Which row each row swaps with, under one turn or mirror
z_425:  -4   3  32   2   3 -30  -9 -58  28  18  15  -6  14 -37 -23 -16  11 -15  -7 -13  12   2   6  -3  13  13   6  -1  -6  19  15  23  -7  -4
z_819: -18   3  39 -28   4  34  13   0  -7  32   7  -5 -21  20  -7  27   5  10  -8  -3  27  -8  10  -3  -8  10  28  13  34  17  13 -15  22  18
z_524: -21  12 -52  -6   8  40  -5 -25   2 -27   1  -4 -43  11   7  12  10  30   3  14  -3   3   2   7  -8 -17  17 -13  12 -25   8  10   8  -5
z_476:  -6   2   9 -12  57   0 -14  14   9  19  -7  16 -27  -3 -23 -10   0 -11  48 -12  13 -11 -30   6   0  -2  16  -9  -7   2  34 -22  -9  -6
z_189:   2   4 -12 -10 -12   3   8 -11  -5   7 -35  10 -12 -30  25  10   9 -13  11  -8 -19   4  61   4   2   4  17  -6  16 -20  -8  25  13   8
z_529:  14  -8 -24  11  16 -25  -9  -4  19 -19 -34  -8  -1   4 -24  -8  14 -10  11 -25   0 -33  -5  -7   8 -21  -9 -32 -31  -9 -25   9  31   4
z_818: -16  12   1  -3  30  -3  25  51 -15 -12  23 -25   3  38  -2 -21  -2  -9 -29 -13   7  -6 -28  -2   6   2 -27  -4  21  20 -18  14   0  -8
z_589:  10  -2 -16  -7  28 -12  10  43 -41 -36 -11   5 -25   9  34  -3 -10  20 -26  -6 -10  -2 -21   4   7  -5  -7   6 -20 -16  24  -9   4 -14
z_435:   2   1  29  -9 -12   0 -14 -27 -13 -18 -26  14 -39 -37 -11   6  11  -1 -46 -22 -26   3 -25   4  24   2  16   9  -5  22  -4 -26 -12  -7
z_152: -25 -32 -18  19  11 -13  32   5   1   1  -4  22  -6  -1   2  -5  13  27  -5  37 -16 -41  -4   8   5  12 -22 -30  14  -7  17   9  21  -4
z_543:  -7  -9   5 -10 -33   0 -18 -13 -36  26  -7  -2 -29  18 -10  -5   1  15 -52  -5   5  29  30 -14  13   6 -18   5   9 -15  -2  19 -24 -10
z_788:  13  41   6  -1  11   1 -14 -37   1 -19 -30  -7  15 -33 -19   3  -5  -8  17 -21  -5 -18 -26   0  -7  -4   2 -17 -40   9  12 -12  -6   8
z_817:   4  25  12 -10 -67  22   5 -24   6 -15  -4 -11   6  30  -6  23   2  -1   4 -12  -8  -4 -29 -10   1   1  29 -11  -4  -6   3   6   3  -3
z_812: -16 -13  -2  -7  -6  11   6  31  15  21  31  -3 -29 -58  -1 -43  22  -7 -15  -2  -2  14  13   8  19  -8  13  -4  20  17  -4  11 -17   9
z_738: -30 -27 -13   8  -9  12   6 -10 -15  11  30  -1 -37  16  15 -21  28  20 -11  23  29  10  34   9  20  13  12   5  28  -3   0   9  10 -19
z_365:  -6  -7  -1  -5  -2  -2  21 -26  34  38 -18 -37 -18  -9  31  25   9  -7 -23 -14  -4   4  10  11 -10   5  13  -9 -10  29  -8 -37   8 -14
z_334: -22  14 -11   2 -21 -34  -6  25  30  -5  12  12  -4  15  -7 -40  42   0  13  -8  19   9  -9  14  25  -4   6  -6  -2 -15  33  14 -11 -27
z_605:  18  14  15 -18  -3   0  -6   3  -8 -37   9 -10 -10  24 -13  23 -38   6 -19 -23   4  26  25 -21  -5  -1  12  14  -3  27   1  13 -24  33
z_387:  -3  22  -6   2  26   2   6 -18   0 -18 -16 -15   0   2  10  36 -29  15 -16   1   2 -16 -52 -11 -30  21  10 -22   2  11  -3  17  15 -35
z_710:  -7  49   4  -3  35 -23 -18  -7 -26   0 -28  -8   7  14 -15  13   2  11  -9   6   5   5 -56   8 -20  -3   2   8   0  11  27   4  -2   2
z_677:  20 -33  -7   0  38  -6 -11  36  25 -25  15 -15  -2  21  -2  -5   2  -3  24 -16  -4   0  36   4   7  -1  -8  -6 -10  10  19  33  -2 -20
z_480: -13  -5  -8  32  13 -28 -38 -20 -25 -18  18  -7 -16  -7 -50  -4 -22   7 -27  -2  21 -26  -5  -4  -2 -11  18   6 -20  -7  14  14  -1 -23
z_907: -33   6 -19  24  19  15  18  -3  20  19  16 -12 -33  -3 -19 -27 -39  17 -16 -11   9  -2 -13  21   5  -4 -18 -26 -13 -11  13 -33 -20  -7
z_651:  12  -6 -10 -32   5  14   8  36 -15   8   1 -17   2   4  22   1   5 -28   0 -36 -26  10 -34 -20  -1   6 -13  11  -3  34 -25   2 -27  -2
z_748:  -9 -37  -4   2 -11  41   9   9  -3  25  22   9 -20  -3  -1 -17  30 -18  19 -24   5  -1   1  16  34  13  20  -2  31  14 -16  22  16  14
z_310:  30 -32  30  -5 -14  -9  37  18 -28  -4  19  -1   5 -16  11  -6  -5 -24 -30 -26  -6 -23   4  -7  30  15   5 -11 -14  23   2   4   8  17

z_435 is swapped with -> z_152
z_748 is swapped with -> z_710
z_677 is swapped with -> z_605
z_529 is swapped with -> z_543
z_387 is swapped with -> z_812
z_788 is swapped with -> z_738

Which row each row swaps with, under one turn or mirror
z_344:   2  49  39 -34  19  16 -10 -20  15 -42  18  35  15  15  -6 -43 -20   1
z_91:  40  21  61 -11   7  57 -21  12 -30 -14  -4 -24  16   2  18  -8 -53   4
z_484:  20  67  10  -2 -11  43  30  38 -38 -19 -28 -16   1   6  15   4 -30   0
z_949:  16  61  29   2 -16  40  24  33 -44  -2 -22 -23   3   3  21   5 -33  11
z_675:  22   5  66  -7  19  65 -26  17   1 -40   2 -20   1   0   9  -2 -33  14
z_187:  -1  88   3  -1  11  28  20  18  -5 -65 -23  21   0  17   3 -24 -10  -7
z_851: -23  47  63 -20   6  15 -27 -11   5 -49  20  32   4  14 -10 -22 -15 -11
z_848:   3  79  -5 -13   1  27  33  20  -4 -55 -21  15  -5  17  -2 -15 -12  -5
z_523: -16  41  58 -38  19  27  -8  -6   5 -18  29  19  15   5  -9 -24  -3  24
z_752:  -1  75   6 -10  14  26  18  17   5 -73 -12  18   0  24   1 -25 -13  -6
z_990:  14  76  23   8 -11  44  24  29 -47 -11 -31 -15   5   2  22   1 -29   5
z_609: -14  27  57 -21  13  32   2  -6  -2 -71  -1  32  25  15   1 -52 -11 -16
z_984:   5   9  81  -5 -12  49   2   7 -47 -11 -15 -11  25  -4  23 -24 -32  -5
z_644: -14  68  42 -27  13  10 -15  -5   3 -68  10  39  21  17  -8 -26  -4  -5
z_415:  26  33  66   2 -15  46 -21  16 -41 -19 -17 -20  10 -11  25  13 -41   6
z_833:   6  24  83  -3  -2  51 -34  19 -35 -24   5 -17  12   4   9   9 -47  -8

z_990 is swapped with -> z_187
z_675 is swapped with -> z_523
z_484 is swapped with -> z_848

Which row each row swaps with, under one turn or mirror
z_914: -17  33   4  -2 -28 -22   2 -10 -38   3  -7   5  27  27  17 -25 -19 -17  37   5  -8  20  14   8  -2 -62
z_123:  40 -35   6   6  55  21  -8 -10   5   3 -16   7   2   8   5 -18  -6 -14  -1  14   4  23  -2 -13  12  -1
z_594: -37 -25  27  15  42  20   7   0   7  10 -18   4  15 -26   5   5 -26   7 -11  14 -12   5  -6   0  18  -4
z_75: -10 -27   4 -13   2  27  14  -4  22   4 -19  16  13  18  16 -13 -33   0  -1  13  -8 -14  -5  -9   6  37
z_364:  48  13  -8  15 -29 -40  12 -20 -13  11  -5   8   4  15  -2 -26   6 -21  32   3 -25 -10   8 -18  12 -50
z_626: -12 -52  -1 -27  -1 -30 -49   7 -19   8 -17   6   9  15  19 -16  -4  -7  -8   6   5 -18  -8  -1  20   2
z_418: -29 -31  16 -30  17  30 -33  -1 -17  12 -21  13 -14  -1  20  -8 -17   7 -29  13 -18   7  -3 -27  10 -16
z_343:   4  42   7  -3 -17 -23   8 -11 -21  -6  -1  10   3  35 -24 -32  16 -45  22   4 -18   6  13 -35   4 -24
z_207:  24  19  16 -19  14  19 -20   0 -29 -12 -20  16  -7  28  -9 -26  -3 -30  -6  10 -16   5   3 -27   5  20
z_808:  24 -43  23  13   3   9 -20   6   2  -1 -15  11  -6   4  44 -11  -6  -3   0   5  -8  57   5   4  10 -12
z_751: -39  17   1  13 -48 -33   8 -13  -2  15  -1   5  10  23 -15 -22  10 -24  22   8 -15  15  14 -36   9 -55
z_419:  14  -2 -11  28  13 -31  27 -22  11   8   8  -3  18  20 -17 -20  21 -30  29   8  -4  24  12 -24   9 -55
z_158:  17   1  -3   0 -11 -31  36 -28 -12 -10  15  -2   1 -21 -29 -35   8 -40  28 -11 -18   3  10  22  16 -32
z_706: -60  16  10  -2 -36 -17  25  -1 -19  11  -2   3  16   2 -18 -13  14 -19  13  -2  -7  14   8 -30   5 -50
z_867: -57   1   4  -7 -21 -27   1 -16  -8  17   6   4  -1   8  -5 -15  12 -11  11   9 -25  12  16 -36   8 -75
z_504:   0 -18  11  32 -30 -31   9  -7   9   1   7   0   3  12  31 -17  15 -18  29   1 -10  59  18  -1   7 -54
z_876:   6   6  18 -19   9  20 -29   2 -46   0 -26  13  15  17  33 -19 -40  -3   6  11  -4  20  -2  13   0 -16
z_578:   8   4  -7  35 -21 -35  26 -20   3   9   2  -3  -1   8 -41 -26   5 -15  16  -8 -12 -23  16  20   5 -32
z_224: -58 -32   0  13 -33 -35  11 -19   9  11   3   5  16   0 -16 -16  -6 -38  30   4 -30   9   8   6  15 -53
z_587:  36 -23   2  21  12  11  -5  -8  -5   7 -21   5 -10  -3 -23 -20 -23   2 -14  -4  -8 -25   0  27   6  14
z_338: -35   3  -8   7 -37 -25  47 -19  26   7   3   7  22  27  -6 -19 -10 -16  30   8 -13 -14  12 -19   5 -13
z_56: -20  15   5   1 -47 -51   6 -21  36  10   0   9  17   3  19  -7  -2 -23  27   6 -16  14  14 -16  13 -43
z_923: -27 -15  22 -25   5  37 -14  14 -26   6 -28  11   4 -11   8  -7 -15  -2 -24   4   1  13 -11 -21   9   6
z_109: -14 -19 -35  13 -21 -33  43 -15 -13  16   2  -1  -5 -21  -2 -29   0 -30  21   4 -12   2   9 -23   0 -68
z_326:  35 -19   6 -15  19   5  11 -17 -20 -11  -2   4  -9 -32  -9 -33 -12 -25   0  -6 -13   2  -5  26  14   9
z_931:  -3 -18  15 -16   5  36 -37   6 -16   8 -31  14  -8   7  12 -12 -26  -1 -26  15  -6  15  -9 -27  14  18
z_976:  73 -10   5  -1   3   2 -17  -5 -20   4 -25  15  -5   5  14 -21 -16  -8   4   7 -21 -12  -8  -9  14  -2
z_620: -27 -61  13  -8   9  22 -24  -4  -2   8 -20  14  -1 -13   2 -10 -35 -19  -6   9 -25   8 -13  15  18   6
z_918:   9 -15  18 -22  -4   6 -30  -4  27   3 -28  17   9 -11  43  -1 -32  -6 -10  11 -12  11  -4  -8  16  16
z_845: -59  -1  18  31  11 -22  35 -13  17  15   1   0  23 -15 -11   2  -3  -4  17  10 -17   8  11  -7  15 -49
z_377: -32 -30  -9 -13 -30 -65 -22  -1 -13  11  -1  -1  19  22   5 -20  18 -18  16  -1   3 -20   7  -7  18 -35
z_891:  11 -51 -18 -11  22  24   7   1 -21  12 -21   7 -20 -36  21 -22 -26 -11 -17  10  -8   1  -9 -14   2  -9

z_364 is swapped with -> z_976
z_377 is swapped with -> z_626
z_224 is swapped with -> z_620
z_845 is swapped with -> z_594
z_109 is swapped with -> z_891
z_207 is swapped with -> z_343
z_923 is swapped with -> z_706

Which row each row swaps with, under one turn or mirror
z_295: -36 -42  -1  15  19  19  13  21  36 -34  25  -2   0   7  24 -34 -11   2   4 -63 -13  53 -22  15  -4  -8
z_982:  19  -1  16  27 -22 -38  -7  15  28 -61  -1  36 -24  -9 -37   2  13  20 -11   1  18  51 -44 -32  26 -15
z_230: -33 -36   5  13  19  11   6  15  28 -40  23  -1  -6   0  35 -44 -20   1   1 -66 -19  67  -6 -12  -8   1
z_657:  35   5  13  10 -29 -32   1   4  25 -69  -2  39 -24  12 -46   1   4  19 -15 -31  27  27 -31 -12  15 -27
z_192: -11 -40  17  14  -6 -24  14 -26  42 -19   8  29   1   2  -9 -13 -12  32  -2 -60  -7  38 -34 -12   9 -25
z_267: -30 -22   0  15  20  17   3  34  22 -49  27  -6  -8  -5  37 -49 -12 -17  -8 -50 -15  69  -5 -10 -16   4
z_482:   4 -26  10  20 -23 -32  15 -21  48 -31   5  38  -5   5 -24  -3  -1  27  -9 -45  10  25 -45  -9  14 -33
z_678:  30  18   9  26 -42 -20  -5  11  28 -93   5  18 -23   1 -53  -9   5  11 -10 -27  18  35 -25 -29  26 -15
z_26:  33  30  -4  24 -27 -51   0  33  40 -58  -3  28  -9   9 -26 -17   3  33 -17 -46  25  36 -37 -22  22 -30
z_725:  -6   4   4  25   8   3 -17  59   9 -84  17   1 -31  -9  16 -34   4 -17  -2  -6   5  84 -13 -31   6  15
z_586: -27 -20  -6  19  16  20   4  39  24 -60  28  -7 -13   3  41 -52 -13 -20   0 -55  -8  67  -7  -8 -12   7
z_598: -21 -45   9  15   1  -8  20  -8  47 -20  13  20   4   6  -8 -10  -6  24  -2 -57  -4  33 -42  15   9 -27
z_875:   0 -28  17  15 -15 -31  15 -21  44 -22   5  35   0  -2 -23  -4  -2  26 -15 -40   2  29 -41  -9  10 -34
z_138:   11   23   -2   26  -19   12  -12   49   13 -111   20   -9  -28   -1  -11  -39   -2  -18   -4  -33    8   62   -1  -27    9   10
z_650:  32  23  11  16 -27 -16 -13  23  38 -69 -12  22 -13   9 -32 -10   5  46 -22 -17  13  38 -33 -21  23 -41
z_218:  27   0  -1  19 -15 -30  10 -13  35 -47   9  34 -16  10 -46 -10   4  35  -1 -25  10  26 -36 -24  32 -35
z_225:  -8 -38  17  13 -17 -25  18 -14  46 -25   9  33  -5   7 -23  -5  -6  25 -13 -52   5  19 -41  -8   6 -35
z_839:  -2  13 -26  16   7  18  -7  47  13 -83  20  -6 -29   9  25 -52  -5 -19  -6 -38   4  73  12 -34   6   7
z_544:  10  28  -2  16   1  24 -22  65  21 -91   5 -10 -21   8  14 -44  -3  11 -15 -25   2  68  -4 -19   2 -14
z_181:  -3  30 -17  22   4   3  -9  50  32 -78  19   2 -18  28  21 -51  -2  -6 -16 -24   1  79  17 -20  16   7
z_386:   6  11  -3  10   7  17 -10  58   3 -95  19  -1 -31  11  12 -42  -8 -24  -7 -41  13  64   4 -10  -9  10
z_637:  22  26  -3  22 -26 -39   0   4  50 -55   0  36 -11  28 -30 -14   8  32 -23 -17  15  45 -14 -20  38 -25
z_557:  -4   6 -20  20  22  25  -2  46  11 -76  32 -11 -24   7  20 -59  -8 -12   9 -36  -6  68   5 -23   5   4
z_940:  10  35 -16  23   1 -14  -7  76  21 -79  14  -5 -17   8  22 -52  -5  -2  -9 -52  13  67  -9 -22   2   0
z_300: -11 -38   5  19 -16 -25  19 -14  40 -20   7  31   1   7 -19   4  -3  25 -10 -48  12  29 -43  -4  17 -33
z_507:  -5 -35  12  16 -21 -31  18 -14  47 -28   8  33   0   3 -28   0   4  25 -16 -39   6  25 -45  -7  11 -31
z_993:   14    9  -34   23    8    0  -20   16   29 -115   28   13  -32  -19    2  -58    2  -14   -2  -33    1   42  -11   -9   -5    3
z_119: -35 -31   2  13  16  19   9  36  26 -51  29  -7 -14   5  32 -47 -19 -17  -5 -61 -10  54  -7  -7 -17  -1
z_579:   30    5  -25   24  -13  -26  -15  -14   43 -101   17   36  -26  -18  -33  -34    9   11   -6  -27    9   20  -31   -9   10  -16
z_664: -34 -28  -5  15  15  20   7  42  24 -55  31 -10  -8   3  34 -45  -7 -18  -8 -49  -9  65  -8  -7 -15   7
z_874: -36 -32 -10  18  17  18  10  36  20 -45  26  -6  -7   5  37 -37 -15 -15  -3 -55  -3  66 -10  -2  -9   0
z_938:  29   6  -8  18 -30 -33   4 -11  37 -55  -1  38 -19  12 -39  -6   7  28 -13 -29  21  31 -26 -35  32 -31

z_650 is swapped with -> z_544
z_725 is swapped with -> z_982
z_839 is swapped with -> z_938
z_26 is swapped with -> z_940
z_657 is swapped with -> z_386
z_678 is swapped with -> z_138
z_119 is swapped with -> z_225
z_300 is swapped with -> z_874
z_482 is swapped with -> z_586

